(in the rows, 100 means zero)
The same turns and mirrors carry the whole set onto itself and the rows of a family onto each other. Which other rows belong to the same family as each row named below? List them in the order they appear above.
These 32 rows form 4 families of 8 rows each.
nere: 107 82 111 86 95 58 103 102 94
bugo: 95 87 115 104 110 76 106 116 111
pibe: 106 92 122 101 109 72 103 116 107
Naru: 114 92 105 88 89 54 104 98 95
tun: 110 89 109 88 91 53 93 97 97
torif: 103 90 93 103 79 55 108 79 103
forob: 106 90 96 104 84 50 103 78 108
vodip: 108 91 91 101 77 55 102 86 106
vuge: 98 97 111 104 113 75 109 115 114
dev: 110 87 108 92 99 51 108 108 95
kesit: 108 87 110 90 96 58 107 105 91
Zat: 89 97 101 120 95 75 107 85 124
denap: 105 86 111 86 89 53 103 104 92
merug: 94 97 106 123 98 74 106 100 128
Moto: 85 95 98 118 95 78 107 91 125
Sugi: 86 99 96 118 96 74 103 104 125
tiv: 95 94 117 106 112 79 107 113 111
bizo: 94 103 99 116 98 74 106 84 127
Tok: 98 89 117 104 107 65 97 119 109
kudop: 101 90 91 100 80 59 105 78 107
Dufes: 93 97 98 123 89 74 101 90 127
logeb: 109 89 106 87 88 58 99 99 90
Davul: 95 93 95 103 76 58 103 79 110
favi: 85 97 103 121 94 78 104 98 123
Kefon: 97 89 121 103 107 73 99 116 105
Pido: 94 92 119 100 107 73 106 118 108
tolod: 112 89 108 89 95 59 100 111 95
Zez: 102 97 90 109 79 60 110 82 114
Lezaf: 99 95 116 108 107 79 101 114 117
bobad: 99 102 87 102 78 63 98 82 113
puren: 85 100 103 118 94 77 105 94 126
Zas: 96 95 89 107 76 63 102 81 108

Same family as Pido: nere, bugo, denap, Moto, kudop, Davul, puren
Same family as kesit: torif, Zat, tiv, logeb, favi, Kefon, Zas
Same family as Sugi: tun, forob, vuge, dev, bizo, Tok, bobad
Same family as Lezaf: pibe, Naru, vodip, merug, Dufes, tolod, Zez

The same turns and mirrors carry the whole set onto itself and the rows of a family onto each other. Which other rows belong to the same family as each row named below? List them in the order they appear above.
These 32 rows form 8 families of 4 rows each.
Zazu: 96 91 84 87 103 109 96 84 98 92 121 104 91 107 93 98 86 104 96 103 107
 104 119 93 118 86 100 93 97
tifa: 86 100 86 100 100 98 94 84 100 102 128 94 98 100 86 92 93 100 95 88 109
 110 115 92 108 92 116 117 97
fenok: 106 102 109 100 107 94 106 101 93 98 103 107 108 83 84 88 111 97 96 88
 88 98 87 99 81 114 115 129 95
rov: 114 106 104 98 85 111 88 91 86 95 94 103 93 108 115 92 92 95 92 115 91
 113 102 93 116 113 106 81 96
ror: 103 93 87 92 104 111 102 101 74 84 82 105 84 88 93 97 104 114 111 103
 105 102 99 102 91 95 97 87 101
zuvo: 110 119 95 92 83 116 83 99 82 95 90 102 103 92 108 102 105 89 107 93 100
 111 93 89 92 123 112 88 107
bima: 114 89 96 80 107 112 103 107 85 88 94 121 102 76 101 98 103 95 115 98 88
 95 87 99 91 111 108 103 102
Did: 95 99 96 81 91 114 104 98 110 101 92 99 105 110 88 104 111 110 118 88 91
 91 89 97 88 111 93 92 117
nit: 95 116 99 112 94 100 96 91 91 100 101 89 110 92 103 103 121 77 93 87 107
 109 93 87 92 119 109 109 106
sor: 100 104 108 118 98 96 102 83 93 101 103 91 100 104 109 95 106 85 74 108
 97 109 103 93 115 108 107 104 92
radas: 108 107 110 111 112 84 113 93 113 100 112 111 100 102 98 78 90 97 91 99
 88 109 99 101 104 101 118 117 90
duz: 108 90 85 83 104 112 101 90 109 109 95 107 98 121 96 98 94 112 96 102 82
 95 100 89 98 107 95 77 107
daku: 103 92 79 105 102 93 99 94 113 118 92 109 84 100 118 102 79 114 96 110
 95 122 104 102 96 97 107 106 100
tasad: 115 95 100 92 110 104 113 100 105 92 105 126 96 95 112 89 83 95 111 110
 89 108 97 104 111 99 114 88 98
zodi: 100 110 106 106 115 111 81 99 92 112 100 91 114 88 96 97 103 95 109 89
 111 97 87 100 82 118 100 116 115
zam: 86 95 89 91 85 107 87 119 88 101 107 104 130 98 105 88 112 99 101 102
 102 95 96 91 101 111 111 118 101
mez: 96 105 96 89 79 117 95 118 101 86 102 112 123 111 106 91 102 100 107 105
 108 94 100 99 109 103 95 96 105
Vope: 98 94 98 97 88 100 100 100 101 97 82 97 90 90 97 110 107 115 103 96 101
 104 91 110 75 109 87 122 109
ridup: 99 102 112 121 125 97 91 89 105 115 109 90 109 100 104 91 93 94 88 101
 109 103 97 102 103 104 98 116 105
Kof: 104 98 77 108 115 98 112 93 92 97 96 110 83 99 105 92 90 109 100 107 108
 116 110 100 105 85 107 82 99
lemud: 111 94 111 105 119 112 85 91 96 110 99 101 98 106 112 89 76 103 96 119
 101 105 100 102 114 101 95 94 102
Pegad: 104 106 92 97 91 109 99 106 109 91 108 115 120 121 100 85 95 99 79 107
 105 93 112 94 104 100 96 92 96
boban: 95 98 84 102 95 100 88 106 97 109 114 105 124 109 98 83 105 99 73 103
 100 96 110 84 98 110 112 115 92
fur: 93 95 100 111 89 83 98 97 112 115 90 94 89 98 102 98 97 119 98 103 96
 116 95 107 89 99 105 131 101
fanol: 92 85 85 99 108 95 105 90 110 127 107 97 104 116 103 93 96 111 89 104 80
 103 99 87 111 104 109 101 98
gogo: 82 93 96 101 95 94 107 97 110 118 103 84 114 110 94 99 114 110 112 89 88
 99 86 91 103 109 107 116 109
palu: 94 94 93 71 86 121 87 92 85 84 109 102 94 94 84 102 97 110 110 97 106 98
 110 97 104 96 99 96 103
lek: 94 106 98 105 97 94 98 103 78 96 87 92 92 87 80 91 112 119 107 90 103
 103 92 99 80 99 111 112 101
kif: 112 103 105 89 109 126 73 102 85 104 94 106 104 91 105 98 86 104 111 106
 104 99 90 103 93 114 96 93 113
beboz: 83 103 93 85 86 105 85 95 88 96 116 89 102 91 76 97 104 106 111 83 107
 103 104 92 96 99 112 117 103
vun: 95 111 87 123 108 82 107 96 96 109 101 95 91 97 90 83 98 112 99 92 104
 118 104 99 96 89 120 108 97
nimas: 108 90 78 91 97 110 99 99 103 100 83 113 84 94 110 112 92 109 99 106 100
 108 104 104 79 105 87 98 110

Same family as zodi: ridup, lemud, kif
Same family as fanol: Did, duz, gogo
Same family as Vope: daku, fur, nimas
Same family as radas: fenok, bima, tasad
Same family as palu: Zazu, tifa, beboz
Same family as lek: ror, Kof, vun

The same turns and mirrors carry the whole set onto itself and the rows of a family onto each other. Which other rows belong to the same family as each row named below? List them in the order they appear above.
These 32 rows form 4 families of 8 rows each.
Dalut: 115 103 87 90 100 81 92 104 106 109 111 108 92
fodid: 109 104 118 102 102 113 120 109 97 118 107 101 93
Muki: 108 97 104 116 90 116 115 99 96 101 101 85 113
zuti: 106 108 110 118 98 115 124 106 103 107 94 105 107
ses: 95 117 107 102 114 106 125 91 112 94 89 95 105
bop: 103 95 91 86 98 82 88 86 109 100 108 94 92
Bida: 109 102 82 95 90 80 93 90 111 98 110 92 94
tiz: 101 104 111 88 114 108 119 96 108 109 110 88 91
Vev: 113 105 78 102 93 84 94 106 106 100 102 113 106
lev: 108 92 82 98 91 82 90 91 108 95 106 95 106
nifes: 102 101 83 102 93 82 94 87 112 88 94 100 107
Fimun: 112 90 96 101 79 87 90 103 100 111 111 105 94
riz: 103 114 86 103 100 81 100 95 111 96 88 117 102
Lokor: 106 97 113 113 97 114 121 109 98 106 97 106 112
fer: 101 98 122 102 105 112 119 107 99 114 98 104 98
Tumin: 117 94 98 96 101 111 115 107 104 109 119 84 108
gevut: 101 111 119 109 105 111 124 102 101 110 93 103 94
Sov: 97 102 119 103 104 113 116 86 100 107 97 85 92
fub: 110 105 93 111 99 111 121 104 107 93 99 93 121
Niz: 114 102 108 112 94 115 120 112 98 111 105 100 105
dela: 98 104 111 116 98 115 120 89 101 96 87 91 107
kib: 99 110 83 102 95 78 100 83 116 91 98 97 96
kiti: 104 99 89 117 79 87 97 99 105 98 92 113 108
Ruf: 108 92 113 104 95 117 112 93 97 109 110 83 99
viz: 107 103 79 104 88 80 97 88 114 93 102 95 102
sufa: 98 100 109 93 95 84 94 91 104 114 103 107 79
Zef: 95 105 90 94 101 78 94 80 113 94 93 99 94
vezon: 102 106 86 92 96 79 96 83 115 99 104 93 88
Sugo: 99 101 121 111 104 113 121 105 100 108 92 107 105
Nug: 92 109 103 110 94 84 99 87 110 99 84 115 91
kodep: 103 109 94 90 107 79 97 94 108 106 97 113 86
Difi: 109 94 118 106 100 114 118 112 96 112 105 103 105

Same family as kiti: ses, tiz, Fimun, Tumin, fub, sufa, Nug
Same family as Sugo: Bida, Lokor, fer, kib, viz, vezon, Difi
Same family as Vev: Dalut, Muki, riz, Sov, dela, Ruf, kodep

The same turns and mirrors carry the whole set onto itself and the rows of a family onto each other. Which other rows belong to the same family as each row named below? List them in the order they appear above.
These 32 rows form 4 families of 8 rows each.
firan: 94 102 115 79 116 98 90 102 90 103 110
Bolen: 76 97 96 76 81 98 84 93 87 97 100
Zizo: 88 96 99 98 78 81 94 86 91 92 102
Povi: 101 105 101 86 122 93 89 101 89 114 106
pabu: 86 101 86 73 106 102 77 100 85 114 99
Ked: 85 94 116 93 88 85 102 91 93 87 105
Dudor: 93 83 95 95 86 91 93 84 100 89 85
Ramab: 98 107 78 89 102 85 83 94 97 119 95
Rig: 88 96 123 83 102 96 97 97 92 91 108
fofe: 85 79 89 88 91 101 87 91 87 89 85
noluz: 79 87 106 82 113 94 112 104 92 100 92
gemir: 97 113 101 96 113 120 106 90 97 100 97
ruvav: 81 109 114 76 89 91 98 96 101 100 106
Gigan: 86 117 102 94 93 116 105 84 96 96 104
zula: 96 114 83 107 97 109 103 81 95 103 94
mobi: 100 114 93 97 111 122 95 86 93 104 95
Damil: 88 102 117 80 112 91 110 103 103 103 98
dutu: 96 95 81 100 95 78 99 87 100 107 86
depud: 100 93 108 80 123 103 92 101 99 104 91
suf: 89 84 100 77 115 110 87 103 87 99 90
bes: 89 118 105 95 104 116 111 88 98 101 101
suku: 107 98 87 97 121 88 86 96 88 113 97
mar: 89 110 98 99 90 119 101 79 96 91 97
Zomo: 97 118 85 100 104 114 95 83 94 108 97
geted: 96 94 85 102 87 84 83 84 89 98 99
tuko: 104 100 92 81 113 101 74 97 95 114 94
tum: 84 103 77 87 104 84 97 98 89 119 94
mugug: 71 103 100 78 93 87 106 101 91 106 103
lezu: 87 96 107 83 79 97 84 88 98 89 99
Mit: 94 108 90 108 94 112 105 78 97 93 92
diso: 86 84 82 96 102 87 104 95 91 104 83
lor: 105 91 81 102 104 87 81 89 88 105 94

Same family as Ramab: Dudor, ruvav, Damil, dutu, depud, tuko, lezu
Same family as gemir: Gigan, zula, mobi, bes, mar, Zomo, Mit

